Each named turn below is shown by a few rows before and after it. Which turns, in which order, take the first row of each later pair to the second? The first pair is answered.
turn K743:
[ -1   6   2   9   4   0  -3  -5  -5  -7  -1   1   2   3  -2   3  -5   1
  -2   3  -1   2 -12  -6   2  -1  -3   2   0   4   0] => [  0   3   1   9   5  -2  -3  -5  -6  -5  -1   6  -2   6  -2   1  -3  -3
  -3   3  -3   2 -10  -7  -2   2  -2   1   0   3   2]
[ -7   0   5  10   4  11 -12   9  -7  -3  -8  11  10   7  17  -1   1   3
  -4  -6 -13  -5  -2  -1   1  -5   1   2  -4  -1  -6] => [ -6   0   8  12   3  12 -11  11  -7   1  -6  10  10   6  18  -2   3   5
  -3  -7 -14  -2  -3  -1   0  -4   2   3  -3  -1  -7]
[ -6  17   6  -3  -7   1   0 -11  -3  -6  -6  -5  11  -2   8  -9 -16  -7
   7  -8  -6  -4  -3  -4  -3   1  -3   4  -1   8 -12] => [ -5  13   4  -2  -5   3   0 -14 -10  -6   1  -1  15   2   3 -10 -19  -7
   4  -2  -8  -4  -2  -2  -4   2  -4  -2   1   8  -8]
turn K690:
[  7  -3 -14   1   0   0  14  -5  -9   3  13   9  -5   3 -13  -4  -1  -3
   1  10   4  -6   0  -4   9   4   2 -23   1  10   5] => [ 11 -13  -6   0   3  -9  13   3   1  12  15  12 -11   1  -8  -3   6  -2
   5   6   7  -1   6  -1   8   1   3 -21   0   2  -1]
[  4   4  10  -1   6   7   0  -1 -19  -4  14  21  -3  18  -5   2 -11 -14
 -10  -7 -12   3  -2 -10   2   5   6  -7  14   5  13] => [  5  -3  14  -2   5  -1   1   5 -14   0  15  26  -9  18   0   2  -5 -15
 -11  -9  -9  10   0  -6  -1   5   7  -7  12   0   8]
[ -1   2 -14  -4  -5  -6  11 -10   5   6  -7 -19   6  -3  -9  -7  -3  -3
   8   7  -9  -8  -3   9  14   1   0  -4 -12  -1   4] => [  1   1 -14  -5  -5 -11  14  -8   5   5  -7 -13  -1   0  -5 -12   0  -7
   9   7 -10  -7   0   9  10   3   2  -4 -13   0   2]
[  4  16   2   9   4  14   8   4   4  -2 -13   2   7 -11   1   8  -7  18
   0  -4  10   3  -5   2  -6   8   1  10   1  10  14] => [  6  16   0   9   2  10  12   3   2  -3 -17   9  -2  -9   0   2  -6  14
   2  -7  11   0  -3   0 -11  11   4   6   1  12  17]
turn K929:
[  4  -6  -5 -26  -9  -6   5   2   5  10  -9  -9  -2  -8  10  -5   6  -5
  14   7  -7  -6   9  16   0 -12   7 -13  -5 -12  -9] => [  7  -3   1  -6  -6 -15  11  12  31  12   0  -9  -4 -17   3   4   4   0
  11   2  11   2   6   3   3  -7   5  12   3   2  -3]
[  6   9  -4   5 -10 -10   1   2  13   3  -8  -2 -12   1   8  -6   7  -3
   7  -1  -2 -10  -1   6   2  -7  11  20  -9  15  -5] => [ 2 11  1 15 -4 -2 -9  0 11  0  0  2  0  2  4  4  1  2 -4 -4  0 -2 -9  0
  3 -5  5 29 -2 17  1]
[  0   5   3   3   1  -8  -5  10   9   4   1  -4  -3  -7  -2   3   7   1
   2 -11   8  11   3  -2   2  -6   6  15   3  -5   1] => [ -2   5   6   2   6  -1 -14   6  -4   0   5  -3   4  -1  -3   8   4   4
  -2  -8   2  12  -3  -2   1  -5   5  10   2  -9   1]
turn K419:
[-4  1 -2 -2  1  1  0 -1 -1 -1  1 -3 10 -3 -2  5 -3  5  1 -5 -2 -1 -2  1
  7 -3 -6  7  1 -2  5] => [-5  3 -1  0  2  6  0 -1 -2 -2  0  0 11 -2 -3  5 -2  3 -2 -2 -1  0 -5 -1
  7 -3 -4  5  3 -3  6]
[  0   6  -3   5   0  -2   3   1  -5  -6  -7  10 -11   5  -5  -8   3  -1
   4  -1   0  -4   0  -2  -8   6   7   1  -1   9   4] => [  1   5  -3   1  -2 -10   8   2   3   3 -10   4 -11  -2  -1  -6   3   2
   8  -2   2  -4   5   0  -2   4   8   3  -3   8  -2]
[ 3 -1  1  3 -2 -2  2  7  2  1  2 -4  0 -5 -7 -8  8 -1  3 -4  8  1 -1  0
  1  3  6 -1  2  7  2] => [ 2 -5  0  5 -1 -2  3  8  1  2  5 -4  2 -3 -6 -4  9 -1  3 -3  8  2  0  0
  1  1  4  0  3  8  0]
[-5 -9 -6 -3  2  1 11 -2 10 -4 10 -6  7 -8 -6  5 -2  8  0  3  9 -2  2  0
 15  0 -2  2 -4 -1 -2] => [-6 -9 -4  0  3  4  6 -2  4 -7 15  0 10 -3 -8  8 -4  8 -4  4  7 -1  1 -2
 15  1 -3  0 -1  0  2]
turn K13:
[  2   1  -1  -1  -1   6  -1  -1 -11  -1  -3   8  -4   9  -3  -7  -1  -2
   2   5  -1  -2   0   0  -5   1   2 -10   0   0   3] => [ 2 -1  2 10  5  0 -3  5  5 -1  6  7 -1  3 -5  0 -2  1 -2  1  8  3 -4 -6
 -2  5  0  4  6  6  6]
[ -6  12 -16  12   8  -9  15   0   9   4  -1  -1 -11  -7   0  -4  -5  -3
  11  -2   7  -7  14 -13  -8   7   9   9   1  29  -2] => [ -6  13 -20   2   6  -7  15  -5  -5   1  -7  -1 -17  -2   3 -11  -2  -6
  16   3  -1 -14  16  -4 -10   7  10  -1  -6  22  -7]
[ -2  12  -2  11  -3   1  -5  12   6  -3  -7   4 -23  -2  -3 -16  -1 -12
  -5   5  -2   0  -8 -12  -5  18   7  17   4  19   5] => [  2   5  -4   1  -6  -9   4  17  11   7  -8   1 -31  -7   4 -20   4 -15
   3   5   1  -4  -1  -4  -2  17   7  10   1  14  -3]
[ -5  -7  -2   1  -9  -7  -3  10   4  -1  -7   7  -6   2   7 -18  15   1
   7   3  -1   0   0 -14  -8  -3  16  12   0   2   0] => [ -5  -4  -1   0  -8   0  -9   8  -4  -4 -10   9  -4   5   6 -19  13   1
   2   5  -4   1  -1 -13  -9  -3  17  10   2   2   2]
Then:
(2 to 3 turns a pair)
[  4   5  -2  14  11   5  15   3   3   8   2  13   7   4 -16   1 -18   3
 -12   2   0   4   2 -11  -3   3 -12   1   5   7   8] => [  6  -3  -2   3  11   2  13   3 -11   9   0  21  -1  17 -11  -8 -10  -4
 -10   4  -7   2   7  -5 -10   2 -11 -14   2  -4   4]	K929 K690
[ -3   3  -3  -8  -9  -3   7  -8   8   1 -11 -25   0 -16   9   3  -8   7
   4  -8  -3  -3   7   9   7  -7  -1   3 -11   0  -4] => [ -8   8   1   3  -4   2   4  -9  11  -7  -7 -19   7 -15   3  11 -14   9
  -5 -10   2   2   1   1   6  -5  -3  15  -7   8   3]	K13 K13
[  8  -1  -6   6  -8 -18  25  -2   6   5   7  -8 -14 -24  -4 -12  -1   3
  10  -4  16  -1   0   1   1   3   5   6   7  18  -7] => [  1  -3   6  15   7   2   1  -1   0   4  24  -8  15 -15  -8   9  -6  13
  -9  -9  14  13  -9  -5   4   1  -2  16  14  14  -3]	K690 K929
[ -3  -3   8  -4   2   5 -11  -1 -18   3  11   1   6   8   3   8   6  -1
  -4   5  -4   2   5   8  -5   4  -1  -6   0 -11 -10] => [  0  -6   9   9  -1 -13  -1   7   7   9   6   4 -10   0   5   3  10  -3
   3   0   8   5   9   2  -8  10  -1   8   2  -5 -11]	K743 K929 K929
[  4  -2   0   1   8 -10   9  -2  -1   5   7  -1   3   4  -4   4  -1   3
  -1   7   5   2  -4  -4   1   0  -3 -13  10   5  -3] => [ 2 -2  2  2  8 -6  7 -2  2  7  9 -4 11  2 -2 11 -3  5 -2  5  2  3 -4 -4
  6 -2 -4 -8 10  3 -4]	K743 K690 K690
[-12   0   1 -16 -11  10 -11 -11 -10   0   2 -14  25  -3   9  13   2  13
  -2 -12  -9 -11  10  12   9 -16  -2   2  -3 -18 -14] => [-10  21 -18  -9 -17   7  10 -19 -19 -13 -15 -10   4  -1  -2  -8  -4   1
   3  -7  -8 -26   6   3   1  -8   3  -7  -4   4   0]	K13 K690 K929
[-5 18 -1  6  0  8 -9 -6 -9 -8 -9 -5 -1  0 -3 -6 -4  0 -6 -2 -3  0 -6 -4
 -5 -1 -1  9 -2  7  5] => [ -2   4  -3  -9  -2  -5  -2   1  -1   6 -11  -9  -9  -7   5  -8   6   0
   8   2  -6  -4   5   9  -5  -6   2   2  -8  -6  -8]	K13 K13 K690
[  8   1  -1   6   1  -8   2   9  14 -10 -10  10 -19  -7 -21  -5  -5  -1
   3  -4  16   2  -5 -10  -9  11  -3  12   9  11   9] => [  4  -9   8 -14   2  -3 -11   6  18   4  -1 -17   8 -16  -7  13  -4  14
   7  -6   3   7  -1  10   6  -4  -9  10   1 -13 -10]	K13 K690 K690
[  2  -9  -1  -5   0  -1  -8   0   5   8   2  -5  12   0  10  11   4   4
   5  -4  -9   3   2   6   7  -7   1   0  -3 -13 -13] => [  3   9 -16   1  -7  -4  11 -10   0  -2 -12  -6  -4  -2  -1  -4  -3  -4
  11   3  -4 -11   0  -2   1  -2   7  -3  -4   7   0]	K690 K690 K929
[  9 -17   2  16  -4 -22   1  12  14  12   5   0  -9   3   1   6  -1   2
   0 -10  14  10  12  -3   3  -5  -9   3   3   5 -16] => [  3  -3  -8   4  -3   4 -15  -5 -30  -6  -4   6  -3  23   1  -6  -4  -4
  -8  -4 -12   2   5  -1  -7  -3  -9 -16   0   2  -7]	K13 K13 K929
